A single turn carries every row of the set below to another of its rows. Some are shown first; where does it send the rows asked next?
podi: 0.641,0.335,1.666,-1.620,-2.523,2.281,-0.948,-1.437,-0.223,-1.324,2.321,1.579,0.271,2.291,-1.438,1.467,1.916,-0.243,-1.168,1.950,-4.806,-2.461
sagi: -0.319,-0.310,-0.075,-1.714,-0.096,0.019,2.274,2.586,0.368,-1.028,-2.737,1.266,2.228,3.038,1.011,1.494,-0.342,-2.445,1.846,-3.588,0.476,0.273
malos: -1.022,-2.868,0.265,0.518,2.170,-1.742,1.513,-1.091,0.729,2.298,-2.057,0.427,-1.812,0.246,-0.011,1.322,1.253,-1.157,1.406,1.031,2.446,-1.024
tega: 1.190,-0.134,1.598,-1.478,-1.819,2.257,-1.129,-2.857,2.308,-0.904,2.126,0.417,-0.196,1.422,-1.498,0.993,1.498,-0.486,-0.312,3.744,-1.564,-3.081
gumav: -2.107,-0.530,1.447,2.978,0.634,-1.003,-1.697,-0.231,-0.496,2.124,-1.481,-1.519,-1.397,-0.849,-0.076,-1.500,-2.135,1.467,-0.136,0.980,0.538,2.334
bovol: 0.276,1.268,1.130,-1.757,-2.703,2.331,-1.191,-1.120,0.361,-2.500,2.458,0.634,0.502,2.760,-1.372,2.130,2.196,-0.066,-1.182,1.874,-3.641,-2.323
vizup: -0.740,1.553,-0.829,-0.646,-0.175,-0.220,3.802,0.180,-0.128,0.713,-2.680,1.153,0.723,3.811,0.078,2.753,0.099,-0.606,0.446,-2.461,1.674,-2.685
pamu: -1.032,-2.990,-0.220,-0.244,3.063,-0.758,0.800,1.749,-0.887,0.636,-1.448,-0.532,0.370,1.088,-0.210,-0.302,1.621,-2.552,0.342,-0.505,1.803,1.637
Nila: 1.574,1.809,-0.979,0.956,-3.314,1.466,-1.115,-1.899,0.051,-1.349,-2.420,0.699,0.026,-0.159,1.602,-1.725,-3.709,1.828,1.400,-0.580,-3.685,0.499
Kogad: 0.503,0.065,2.167,-1.135,-2.979,1.733,-2.265,-1.567,0.940,-2.511,2.389,0.926,-0.300,1.050,-1.046,1.359,1.612,0.185,-0.125,2.512,-4.439,-1.882
pona: 0.037,3.374,-1.062,1.434,-3.884,-0.876,-0.590,0.714,-2.202,-1.053,-1.351,0.478,1.194,-1.065,0.932,-0.724,-3.082,1.948,0.357,-2.031,-1.131,0.464
sus: -1.893,-1.473,-0.337,0.366,1.559,-1.011,0.959,2.437,0.093,3.059,-1.268,0.533,-0.793,1.157,0.090,1.847,1.036,-0.855,-1.395,0.180,2.724,1.720
detop: -0.859,2.518,1.837,0.548,-1.882,-0.310,0.438,-0.541,-3.222,-0.877,-3.841,0.772,0.461,2.173,0.324,0.202,-2.221,1.995,0.147,-3.315,-2.777,-1.833
tidem: 0.555,1.018,0.749,-1.695,-1.636,2.652,-0.303,-2.338,0.643,-0.875,2.582,0.230,0.481,3.019,-1.983,1.494,2.021,-0.567,-1.454,2.705,-2.454,-3.003
zagur: -1.648,2.342,2.142,0.821,-2.647,-0.162,-1.176,-0.046,0.033,0.120,-3.496,-0.401,0.528,0.989,1.356,0.275,-4.472,1.862,1.158,-2.271,-1.653,1.179
bis: 0.688,-1.886,-3.830,-2.241,1.400,0.801,0.947,0.285,-0.323,1.505,-1.352,0.708,-0.718,1.395,0.761,1.783,2.449,-1.778,-1.894,1.458,0.815,1.108
pav: 0.557,0.686,0.597,-1.530,-1.826,2.304,-0.796,-1.568,1.750,-1.879,2.877,0.114,0.153,2.381,-1.659,1.939,2.606,-0.472,-0.941,3.072,-1.312,-2.650
nor: 0.026,1.615,1.805,0.433,-1.503,0.375,-0.288,0.475,-0.430,-2.357,-3.431,-0.436,2.083,1.392,0.864,-1.822,-3.554,0.201,2.350,-3.290,-1.061,0.244
suf: 0.938,1.160,-3.045,-2.713,-2.539,1.613,1.820,0.245,0.485,-0.532,-2.514,2.180,1.067,2.852,2.180,2.945,-0.749,-1.040,0.519,-2.061,-2.792,0.241
Reser: -0.726,-1.127,1.644,1.871,1.662,-0.485,-1.816,-0.323,-1.683,-0.695,-2.177,-2.270,0.206,-0.457,-0.401,-3.633,-1.617,0.122,0.908,-0.174,0.286,1.561
Vivi: 0.792,-0.477,1.665,-0.849,-2.155,1.759,-1.868,-1.996,2.302,-1.941,2.691,0.400,-0.660,0.770,-1.336,1.197,2.000,-0.267,0.096,3.697,-2.150,-2.173
dafum: 1.339,-1.229,-1.764,1.470,0.604,0.667,-2.002,-1.874,-0.750,0.704,-1.172,-0.768,-1.797,-1.645,0.176,-2.779,-0.396,1.165,-1.177,3.004,-0.049,1.339
vab: -1.062,2.283,-3.459,-0.848,-2.682,-0.853,2.508,0.743,0.297,0.386,-0.680,0.528,1.821,1.405,1.456,3.236,-1.346,-1.257,1.842,-2.393,0.280,0.496
Vop: -1.417,-1.652,-2.657,-2.101,0.309,-2.069,0.000,-0.008,-0.249,1.806,-1.221,-0.866,-0.168,-1.037,1.335,2.995,0.906,-2.154,0.470,0.791,2.042,1.791
vevar: 1.289,-0.684,2.572,-1.426,-2.760,1.848,-1.741,-2.046,1.435,-1.374,1.878,1.781,-0.392,0.695,-0.992,1.021,1.353,-0.180,0.057,2.929,-3.913,-2.511
Pebet: -1.122,-1.967,2.917,1.723,0.405,-1.908,-1.815,-1.867,-2.294,0.703,-3.227,-0.054,-2.091,-1.449,0.284,-1.204,-1.039,1.408,1.105,0.182,-2.048,-0.147
Sug: -1.427,1.368,0.354,-1.826,-1.748,-0.162,1.500,2.697,0.599,0.984,-3.265,1.678,1.150,2.958,1.501,3.641,-1.293,-0.486,-0.146,-3.026,0.500,0.629
fanuv: -0.338,-0.578,-0.300,0.219,-0.816,-2.097,-3.127,-0.070,-2.719,0.357,-1.830,-0.914,-0.828,-3.445,0.790,-1.003,-0.707,1.097,-0.969,1.187,0.607,1.863

pav turns into Vivi
sagi turns into pamu
tidem turns into tega
And these:
zagur turns into Sug
detop turns into vizup
Vop turns into fanuv
suf turns into bis

A single turn carries every row of the set below to another of its rows. Some are shown first; where does it send the rows asked next?
Miv: 1.840,2.139,-2.185,1.117,1.424,-1.130,3.027,2.318,-0.366,-2.126,1.160,0.751,-2.380,-0.708
ded: 4.645,-0.051,2.584,1.384,2.974,2.420,-2.041,3.422,0.231,1.258,-0.701,0.884,2.670,-3.204
Giguz: 3.671,2.824,-2.784,0.592,1.532,0.433,2.304,-0.504,2.000,-0.083,-0.065,1.474,-0.048,-3.108
fotad: 5.218,-0.745,1.180,1.999,4.468,-0.252,0.702,2.975,-0.343,1.531,1.978,1.371,3.198,-2.993
refe: 3.295,-1.179,0.013,-3.149,3.581,1.407,-0.785,-1.205,2.321,-0.197,1.489,2.976,-1.713,-0.262
noki: 1.182,-3.525,-1.333,1.571,1.601,-1.217,-1.364,2.828,0.675,0.827,3.391,0.479,-1.940,-3.178
rez: 4.181,-0.274,1.521,-1.274,5.515,0.340,-0.367,2.367,-0.911,-1.267,1.206,2.499,-1.531,2.105
Dipo: 0.264,2.822,-0.298,0.801,1.099,-0.970,2.395,2.149,-0.494,-2.074,-0.250,1.680,-2.343,-2.735
Kaza: 2.335,-2.837,-0.853,-1.818,2.266,0.782,-1.361,-0.991,2.995,0.981,2.458,2.145,-1.383,-2.716
dak: 0.106,-2.947,0.419,1.913,0.654,-0.373,-2.253,4.077,2.184,0.729,1.726,0.057,-0.170,-3.476
vak: 1.615,-1.921,0.106,2.675,0.148,1.437,-2.726,3.404,2.226,0.164,1.096,-0.302,-1.178,-4.340
muz: 0.945,2.373,-1.117,0.886,-0.431,1.380,0.052,2.855,0.430,-2.229,-1.274,0.009,-2.752,-1.581
Dit: 0.457,-2.796,1.130,2.001,1.912,-0.665,-1.773,2.760,1.800,-0.113,2.687,1.547,-2.496,-4.658
Lebo: 0.534,-3.193,0.093,1.776,1.570,-1.617,-1.559,3.707,3.771,0.146,0.911,-0.099,-1.647,-3.302
biv: 2.438,0.924,2.620,-1.239,3.955,1.074,-0.866,3.542,0.529,-2.188,-0.721,2.025,-0.886,2.410
Babip: -0.094,2.092,-0.939,1.335,-0.093,-0.401,1.588,3.532,1.367,-2.576,-0.174,0.220,-1.793,-0.838
zon: 3.574,0.343,3.045,1.395,4.155,-0.081,0.323,2.726,-0.633,1.210,0.272,2.339,2.721,-4.574
fiti: 5.070,-0.139,0.358,1.302,4.503,-0.324,0.620,4.411,-0.358,2.056,-0.354,1.275,3.269,-1.399
sozip: 4.874,0.819,-0.280,-0.461,2.970,1.143,2.011,-0.972,2.457,0.851,1.181,2.257,2.323,-3.383
larob: 3.938,-0.366,0.408,-0.305,4.919,0.257,-0.387,4.078,0.992,-1.477,0.311,2.052,-2.513,2.937
Lur: 4.107,1.607,2.495,-0.256,3.507,2.875,-1.493,3.010,0.668,-2.305,-1.195,1.591,-1.592,1.097
nevi: 3.753,-1.170,-0.430,-2.148,4.120,1.466,-2.337,-0.557,2.327,-0.062,0.955,2.782,-2.767,0.122
Fara: 0.391,2.171,-1.050,0.179,1.082,-1.729,2.167,3.079,1.393,-1.856,-2.072,0.276,-1.760,-0.899
Nama: 3.942,-0.248,3.089,1.660,3.771,0.804,-0.526,4.120,1.075,0.872,0.167,1.217,3.903,-2.178
runum: 5.376,1.857,-1.058,0.684,3.140,0.969,1.481,-0.253,1.870,1.268,0.028,1.912,2.317,-3.561
Suk: 2.384,-3.863,-1.131,2.353,2.480,-0.873,-1.798,4.546,2.339,1.230,2.429,0.470,-1.303,-2.149
Kof: 3.022,0.370,3.596,-0.664,5.251,0.708,-0.824,2.287,0.348,-2.311,0.570,3.340,-2.585,0.373
lera: 3.168,1.729,-2.041,-0.534,1.300,0.567,2.888,-1.211,2.596,-0.568,1.030,1.808,-0.076,-2.850
Rar: 3.683,-0.710,2.186,1.040,3.982,-0.921,-0.106,3.725,1.450,1.743,-1.289,0.840,3.648,-3.235
kurod: 3.456,-0.079,2.954,-1.041,5.282,-0.055,-0.686,3.330,2.289,-1.872,-1.209,1.916,-1.207,1.782
Mova: 1.371,1.465,-3.233,1.363,0.905,-1.500,2.364,3.966,0.084,-0.558,-0.424,0.262,-1.512,-0.901
lak: 2.843,-2.810,-1.308,-0.858,2.799,0.841,-2.933,-0.268,2.967,1.165,1.965,1.995,-2.377,-2.270

noki turns into Miv
larob turns into fiti
And these:
ded turns into vak
sozip turns into Kaza
Kof turns into zon
Giguz turns into nevi
dak turns into Babip
kurod turns into Rar

A single turn carries every row of the set below to another of its rows. Some are shown first; where does it send the rows asked next?
zuti: 3.368,2.459,0.439,0.078,0.812,-0.556,-1.483,1.745,0.742,3.314,-1.261,0.566,1.149,-2.989,2.357,-0.240
Tovo: -3.783,1.836,1.269,1.266,-0.475,0.446,0.409,-1.949,-0.273,-0.643,-0.526,1.701,0.954,-0.123,4.129,1.329
Fekav: 4.520,2.129,0.657,-0.094,1.657,1.146,1.624,0.571,-2.206,2.088,0.740,0.312,0.681,-0.723,-0.377,0.936
rivi: -0.741,3.211,1.937,1.763,-0.106,-1.076,-0.990,-0.405,-0.608,1.731,-4.292,1.799,0.187,0.109,2.130,0.291
Poduv: -4.983,-1.232,-1.341,3.515,-0.835,1.014,-0.075,-0.598,-0.936,-1.668,-0.643,0.445,0.815,-1.433,0.573,0.326
rako: -3.815,0.522,1.985,0.006,0.645,0.547,0.921,-1.570,-0.615,-2.049,-2.357,1.400,0.589,-0.622,3.019,0.466
Viz: -4.462,-0.974,0.100,4.163,-1.023,1.441,0.326,-1.121,-0.636,-1.699,-0.015,1.279,0.236,-1.470,0.171,0.117
Lonug: -2.602,-2.904,-2.415,1.816,-1.435,0.748,-1.268,-1.354,-1.935,-1.432,-1.193,0.890,-2.505,0.068,-0.633,1.056
fas: -4.578,1.651,0.627,1.198,0.012,-0.071,0.236,-0.960,-0.801,-0.915,-1.022,0.858,1.950,-0.553,3.642,1.154
kimaf: -3.486,1.749,1.148,2.122,-1.367,-1.174,0.969,-1.328,-0.682,-0.211,-1.348,1.740,-0.523,-0.531,4.191,1.067
nika: 2.549,2.690,1.221,-1.334,0.331,1.885,-2.559,1.756,-1.140,1.127,-2.328,0.740,1.576,-2.439,1.736,0.011
foleb: 0.819,-3.507,-3.619,0.549,0.916,-0.952,-0.683,-0.227,0.484,0.425,2.759,0.057,-2.294,-0.491,-0.001,-0.309
rimot: 0.993,-3.394,-2.879,0.672,0.340,-0.564,-0.937,0.009,0.845,1.147,2.615,1.104,-3.498,-1.191,0.345,-0.061
Zal: -1.715,-3.079,-2.593,2.825,-2.057,1.438,-0.621,0.217,-1.589,-0.880,-0.019,0.039,-3.269,-0.766,-0.201,0.512
befo: -3.009,2.314,1.509,0.622,-1.259,0.498,0.405,-1.179,-2.053,-0.547,-0.976,0.762,1.890,-1.334,4.067,1.898
fibik: -0.257,2.187,3.276,-0.082,0.625,-2.010,-1.645,-0.931,-1.284,2.301,-2.965,0.775,2.040,-0.827,1.859,0.408
Reta: 2.062,3.075,0.619,0.093,1.264,-0.026,-2.265,2.178,-0.395,2.894,-2.152,0.056,2.340,-1.786,1.543,-0.116
kegi: 2.682,4.144,0.655,1.499,0.939,1.200,-0.296,1.287,-0.001,2.469,-2.166,1.669,1.434,-1.746,1.279,0.157
popon: 2.956,-2.367,0.747,-0.134,2.392,-1.371,0.805,-0.126,-0.848,2.151,2.755,-0.078,-1.100,-0.909,-1.480,-0.322
kibof: -1.331,-4.308,-2.289,2.316,-1.539,1.069,-0.623,-0.602,-0.047,-1.029,-1.202,-0.333,-2.258,-2.334,0.011,-1.035
Bup: -4.365,-1.197,0.027,4.187,-1.708,-0.412,0.764,-1.097,-0.880,-0.609,0.560,1.736,-0.315,-2.665,1.001,0.385
tosum: 4.937,0.308,0.146,0.250,0.704,0.343,1.252,2.105,-2.033,1.721,-0.018,-1.808,-0.688,-1.622,-0.167,-0.008
tigo: 3.219,-1.953,-0.563,0.032,2.508,-1.308,0.602,0.449,-0.880,1.320,2.968,-1.090,-0.213,-0.616,-1.400,-0.747
tiven: 4.167,1.162,1.134,-0.121,1.198,1.223,1.425,1.798,-1.948,2.533,1.278,-1.102,0.853,-2.102,0.500,0.594
leso: 4.229,1.407,0.186,-0.116,1.607,0.391,0.347,2.499,-1.683,2.014,0.999,-1.644,1.396,-1.689,0.234,-0.163
Tane: 1.826,-4.424,-2.107,-0.442,-0.495,-0.735,-0.900,-1.208,0.096,0.302,1.380,-0.565,-2.807,-1.431,0.984,-0.927
fulo: 4.246,0.550,1.984,-0.851,0.929,1.234,-0.513,1.090,-2.149,0.831,0.869,-0.851,1.829,-2.688,-0.492,-0.739
Div: 2.696,-2.434,-0.466,1.325,2.539,-0.803,1.272,-0.014,0.092,0.593,2.369,0.215,-0.946,-1.560,-2.481,-1.035
bab: 3.453,-1.422,-0.536,-0.305,2.244,-0.714,0.193,-1.037,-1.061,2.591,2.574,1.525,-0.585,-0.922,-2.086,0.401
lika: -1.200,2.158,1.999,-1.363,1.154,0.235,-2.437,-0.406,0.092,0.247,-3.632,2.294,1.103,-0.885,2.653,0.115
Vom: -3.812,-1.784,-0.445,2.562,-0.783,2.086,1.519,-0.725,-0.048,-2.593,-1.207,0.497,-0.110,-2.617,1.698,-0.267
zur: 3.604,-2.377,0.560,-1.081,1.340,-0.822,-0.034,-0.824,-0.246,0.778,3.354,-0.408,0.055,-2.246,0.034,-1.265
zibon: -1.768,-3.353,-2.165,2.841,-2.499,0.314,-0.237,-0.449,-2.731,0.235,0.730,0.520,-2.479,-1.956,-0.709,1.021
zovu: 1.436,-2.972,-3.496,0.407,-0.538,-0.099,-0.804,-0.544,-0.824,1.864,2.831,1.628,-2.694,-1.893,-0.110,1.091
fozo: -0.945,2.538,2.125,0.012,0.051,-0.423,-2.119,-1.054,-1.059,2.178,-3.768,1.183,0.982,0.488,2.649,1.030
dusik: 2.328,2.861,1.071,0.761,0.717,1.226,-1.918,1.582,-0.119,3.607,-2.169,0.795,2.127,-2.522,1.215,0.172
tupa: -4.435,-0.149,-0.830,3.262,-1.271,1.598,-1.228,-1.090,-0.421,-1.206,-0.818,2.194,1.386,-2.665,0.733,0.688
bot: -1.623,2.800,1.689,-0.331,0.801,-1.192,-1.889,-0.122,-1.110,1.544,-3.290,0.560,1.938,0.197,2.977,0.772
guna: -2.238,-3.363,-3.788,2.278,-1.280,0.668,-0.942,-0.126,-1.218,-0.989,0.060,-0.433,-2.225,-0.461,0.015,0.406
duga: 0.309,-2.825,-3.530,0.357,0.519,0.070,0.543,-0.903,0.604,-0.848,2.764,1.314,-3.098,-0.677,0.878,0.576

Bup turns into zibon
zur turns into fulo
And these:
Lonug turns into duga
tigo turns into leso
Zal turns into rimot

